In the data rows, the value 128 means zero.
Here are some points, one per row:
ndarray[134 131 135 167 131 137 94 101 151 92 117 89 88 196 98 111 151 111
        216 117 140 81 118 102 182 109 128 159 163 103 113 149 115 176 114 120
        151 137 162 140 189 169 113 125 125 108 116]
ndarray[145 59 139 164 112 132 119 142 106 179 144 122 134 154 125 107 124 133
        141 160 79 160 115 102 98 115 69 71 61 107 93 150 153 105 136 120
        113 159 163 146 178 156 115 158 93 151 207]
ndarray[146 116 118 132 175 97 127 153 142 73 165 155 95 124 88 146 189 182
        99 201 181 155 112 136 156 68 155 134 88 122 123 113 48 76 148 117
        63 111 111 146 206 114 192 106 144 142 135]
ndarray[142 83 176 123 169 140 153 135 147 167 117 144 125 168 67 92 105 114
        234 133 197 135 114 134 118 107 180 136 82 114 185 162 111 126 90 107
        160 71 88 162 125 125 80 125 110 177 107]
ndarray[96 189 92 136 123 62 83 143 172 54 72 106 161 109 93 89 89 122
        100 66 123 140 99 116 101 142 150 150 87 128 167 172 102 133 164 188
        93 145 128 149 118 182 160 164 166 114 107]
ndarray[198 156 126 93 166 127 63 136 167 120 136 104 154 117 116 143 142 146
        143 77 86 139 120 71 126 143 153 95 134 103 146 124 127 133 55 116
        159 128 126 123 116 87 79 98 123 182 156]
ndarray[93 147 70 89 124 127 76 123 115 163 135 137 108 163 135 158 148 60
        121 152 118 135 154 105 170 152 119 75 96 107 130 137 76 140 201 98
        122 163 104 69 103 111 121 123 118 142 128]
ndarray[137 95 146 152 97 124 81 121 151 179 131 168 130 163 108 120 115 126
        176 95 133 152 44 120 145 122 143 155 106 182 107 122 145 124 131 122
        172 30 91 138 163 105 148 88 165 142 86]
ndarray[129 142 140 87 182 128 102 55 184 126 137 114 129 121 115 140 112 195
        175 86 114 153 129 131 108 188 131 152 69 123 137 131 180 173 116 51
        111 86 80 134 119 119 142 155 131 94 79]
ndarray[135 185 167 142 134 188 107 122 146 106 147 111 141 104 119 180 108 70
        168 58 172 124 119 106 201 174 119 116 85 156 105 53 153 147 128 148
        80 81 101 75 153 102 88 132 92 162 137]
ndarray[163 84 163 124 135 122 152 122 146 139 161 191 60 117 118 136 141 145
        130 137 86 142 92 133 115 141 129 154 158 177 143 70 176 157 55 150
        158 115 106 118 132 124 86 220 140 98 86]
ndarray[142 143 119 77 136 96 142 168 108 125 104 115 124 162 104 120 100 89
        116 159 138 163 124 110 168 130 89 104 112 150 82 92 155 93 115 133
        169 157 89 146 150 105 158 72 107 106 175]
ndarray[82 119 122 156 161 123 135 96 143 159 178 126 137 127 122 143 142 121
        71 102 106 71 148 185 93 146 100 112 163 95 124 200 108 124 144 164
        124 149 171 168 143 107 54 137 129 130 142]
ndarray[124 255 132 113 43 142 151 145 94 155 166 148 144 95 142 131 139 166
        96 149 134 75 136 117 167 94 170 166 156 88 102 164 154 189 115 118
        144 102 124 157 112 121 138 151 74 63 97]
ndarray[97 33 91 139 184 120 134 173 112 103 126 100 119 148 72 151 172 175
        139 197 160 162 126 122 134 139 90 153 119 139 133 164 115 105 119 157
        122 111 135 172 117 134 146 129 61 164 101]
ndarray[176 137 116 172 90 80 152 185 122 128 122 94 129 91 178 101 177 96
        115 134 142 139 186 133 103 116 139 101 132 151 180 121 168 154 119 160
        109 39 142 110 112 64 172 143 183 92 124]
ndarray[168 84 95 155 93 107 96 91 58 75 128 118 129 111 121 81 108 113
        118 158 187 171 154 93 114 181 136 87 134 129 97 171 108 98 176 177
        121 138 124 104 153 166 168 152 107 141 131]
ndarray[162 119 121 111 80 147 117 122 130 158 94 99 127 188 131 100 129 176
        105 106 151 118 154 181 158 187 141 93 98 136 120 117 82 150 105 147
        181 110 119 79 115 148 144 100 178 128 187]
ndarray[141 80 122 118 148 173 144 89 93 116 151 101 123 133 96 137 116 119
        136 110 82 56 91 127 148 78 130 84 108 101 92 143 119 135 119 125
        99 153 141 108 65 134 146 160 135 136 144]
ndarray[105 159 110 171 78 132 150 175 173 107 90 132 184 127 90 101 117 90
        85 98 118 189 101 114 82 81 80 201 149 124 161 150 107 131 166 90
        120 140 117 97 143 85 92 74 121 109 137]
ndarray[84 179 153 153 113 118 131 127 139 84 164 118 128 119 167 163 77 62
        95 140 119 117 163 94 28 94 126 181 97 141 119 154 106 132 151 142
        168 144 120 141 116 167 162 61 165 141 96]
ndarray[147 140 138 93 108 76 142 103 141 139 74 90 117 130 125 167 145 124
        133 148 113 178 165 133 134 141 61 111 105 123 138 114 99 105 162 93
        146 116 131 151 164 116 182 162 151 191 93]
ndarray[127 84 162 100 135 141 112 155 182 92 145 82 125 118 185 58 129 112
        81 92 111 110 109 140 161 128 157 117 109 169 140 73 166 125 156 112
        148 74 186 134 135 139 66 164 73 145 121]
ndarray[123 132 136 181 145 148 142 122 162 123 116 167 96 50 147 134 116 113
        84 161 181 132 61 96 162 143 67 130 140 127 155 185 147 150 152 71
        130 127 132 118 90 115 80 102 186 80 88]
ndarray[102 42 84 122 157 130 175 141 92 147 106 100 142 70 85 117 152 165
        116 155 195 100 87 96 133 171 130 161 121 117 135 67 111 99 145 120
        92 217 89 130 187 154 144 115 162 126 125]
ndarray[119 138 70 118 106 118 179 176 78 155 95 140 141 100 129 132 103 124
        139 152 121 109 116 138 124 120 96 96 145 205 98 140 41 126 128 88
        51 144 128 107 176 145 165 129 95 167 133]
ndarray[122 97 129 96 148 162 109 138 120 124 65 168 121 138 156 124 124 86
        158 116 175 113 195 112 107 123 94 126 195 71 121 97 134 118 115 150
        130 48 131 106 111 105 128 148 127 92 168]
ndarray[123 183 170 155 65 107 150 131 147 62 148 171 190 168 182 122 129 161
        68 107 171 91 121 106 69 113 139 78 184 134 161 119 171 148 94 140
        121 145 158 154 89 61 157 137 131 137 122]
ndarray[172 105 146 105 179 168 152 132 117 144 172 188 175 127 188 160 118 132
        172 102 139 170 85 139 129 150 104 172 108 155 119 137 143 195 159 137
        104 76 151 154 104 123 111 143 173 184 185]
ndarray[82 146 64 103 100 137 127 115 130 80 106 133 124 63 122 185 145 112
        149 116 165 165 145 152 130 59 153 137 137 95 103 100 122 141 155 180
        167 156 130 150 160 146 123 109 127 100 156]
ndarray[101 110 162 110 94 154 110 155 43 109 155 165 93 102 112 78 99 86
        85 101 54 118 132 188 180 169 124 134 136 80 139 112 167 130 117 115
        82 115 144 147 119 95 127 113 118 167 145]
ndarray[87 183 200 123 94 105 146 130 101 139 151 132 110 130 247 134 188 149
        113 73 183 93 101 141 78 87 100 124 136 63 122 160 94 125 132 132
        123 147 192 164 73 120 134 122 100 52 48]
ndarray[103 128 210 140 122 163 108 108 153 139 124 121 155 125 130 159 112 143
        201 111 92 127 156 161 151 128 209 96 168 168 134 155 145 143 133 77
        184 115 164 140 125 224 96 122 121 96 116]
ndarray[210 101 166 178 174 104 128 108 108 153 79 119 92 86 99 141 106 78
        132 103 100 126 96 122 190 169 130 117 126 194 163 102 163 151 140 126
        139 137 140 167 84 42 163 135 110 138 174]
ndarray[144 111 179 95 157 165 140 78 158 171 156 96 125 118 132 110 78 170
        130 152 74 103 119 137 144 63 95 91 152 56 168 149 134 105 129 172
        78 143 131 73 135 127 87 86 112 90 131]
ndarray[113 177 141 95 52 69 188 72 81 96 138 158 190 176 194 104 177 151
        129 114 113 97 134 155 147 101 121 181 141 149 102 184 169 88 111 150
        117 132 166 138 115 60 104 167 157 68 112]
ndarray[155 121 120 152 150 83 133 119 148 145 105 183 178 108 72 98 157 90
        172 127 137 135 92 122 126 164 168 173 79 123 125 92 179 147 83 119
        128 77 166 96 105 180 122 85 110 124 56]
ndarray[126 87 84 166 176 112 130 104 115 164 128 138 165 156 135 125 89 159
        96 144 139 173 145 161 100 90 116 137 126 109 56 135 94 82 187 137
        90 158 118 111 156 149 116 120 134 186 55]
ndarray[64 236 130 148 90 128 82 117 71 134 147 147 164 142 101 136 133 160
        91 177 191 131 161 157 124 75 113 152 145 131 182 138 139 107 120 98
        116 105 210 159 48 115 138 146 143 74 136]
ndarray[168 200 68 139 144 134 161 192 135 73 100 120 117 156 139 187 70 132
        97 114 120 146 79 153 65 130 172 126 140 52 151 108 142 68 152 108
        142 103 129 114 141 155 141 118 117 125 126]
ndarray[119 125 80 114 75 216 132 119 144 182 214 113 105 136 174 81 84 126
        188 139 78 84 111 155 140 153 142 134 134 128 110 122 106 66 106 134
        105 173 177 173 142 128 130 138 92 145 122]
These points spread out most along one direction. Take the direction at right angles to it along which they spread out most. Go by this last direction. For each point below, how far along it does it lie, from 0 to 99? 50 is the average, and the first point above lies past it. One standard deviation of the points above along it is 16.
ndarray[135 185 167 142 134 188 107 122 146 106 147 111 141 104 119 180 108 70
        168 58 172 124 119 106 201 174 119 116 85 156 105 53 153 147 128 148
        80 81 101 75 153 102 88 132 92 162 137] 72
ndarray[96 189 92 136 123 62 83 143 172 54 72 106 161 109 93 89 89 122
        100 66 123 140 99 116 101 142 150 150 87 128 167 172 102 133 164 188
        93 145 128 149 118 182 160 164 166 114 107] 36
ndarray[144 111 179 95 157 165 140 78 158 171 156 96 125 118 132 110 78 170
        130 152 74 103 119 137 144 63 95 91 152 56 168 149 134 105 129 172
        78 143 131 73 135 127 87 86 112 90 131] 53
ndarray[172 105 146 105 179 168 152 132 117 144 172 188 175 127 188 160 118 132
        172 102 139 170 85 139 129 150 104 172 108 155 119 137 143 195 159 137
        104 76 151 154 104 123 111 143 173 184 185] 67
ndarray[162 119 121 111 80 147 117 122 130 158 94 99 127 188 131 100 129 176
        105 106 151 118 154 181 158 187 141 93 98 136 120 117 82 150 105 147
        181 110 119 79 115 148 144 100 178 128 187] 54
ndarray[147 140 138 93 108 76 142 103 141 139 74 90 117 130 125 167 145 124
        133 148 113 178 165 133 134 141 61 111 105 123 138 114 99 105 162 93
        146 116 131 151 164 116 182 162 151 191 93] 38
ndarray[87 183 200 123 94 105 146 130 101 139 151 132 110 130 247 134 188 149
        113 73 183 93 101 141 78 87 100 124 136 63 122 160 94 125 132 132
        123 147 192 164 73 120 134 122 100 52 48] 48
ndarray[210 101 166 178 174 104 128 108 108 153 79 119 92 86 99 141 106 78
        132 103 100 126 96 122 190 169 130 117 126 194 163 102 163 151 140 126
        139 137 140 167 84 42 163 135 110 138 174] 70
ndarray[146 116 118 132 175 97 127 153 142 73 165 155 95 124 88 146 189 182
        99 201 181 155 112 136 156 68 155 134 88 122 123 113 48 76 148 117
        63 111 111 146 206 114 192 106 144 142 135] 20
ndarray[123 183 170 155 65 107 150 131 147 62 148 171 190 168 182 122 129 161
        68 107 171 91 121 106 69 113 139 78 184 134 161 119 171 148 94 140
        121 145 158 154 89 61 157 137 131 137 122] 54
ndarray[103 128 210 140 122 163 108 108 153 139 124 121 155 125 130 159 112 143
        201 111 92 127 156 161 151 128 209 96 168 168 134 155 145 143 133 77
        184 115 164 140 125 224 96 122 121 96 116] 74
ndarray[163 84 163 124 135 122 152 122 146 139 161 191 60 117 118 136 141 145
        130 137 86 142 92 133 115 141 129 154 158 177 143 70 176 157 55 150
        158 115 106 118 132 124 86 220 140 98 86] 76
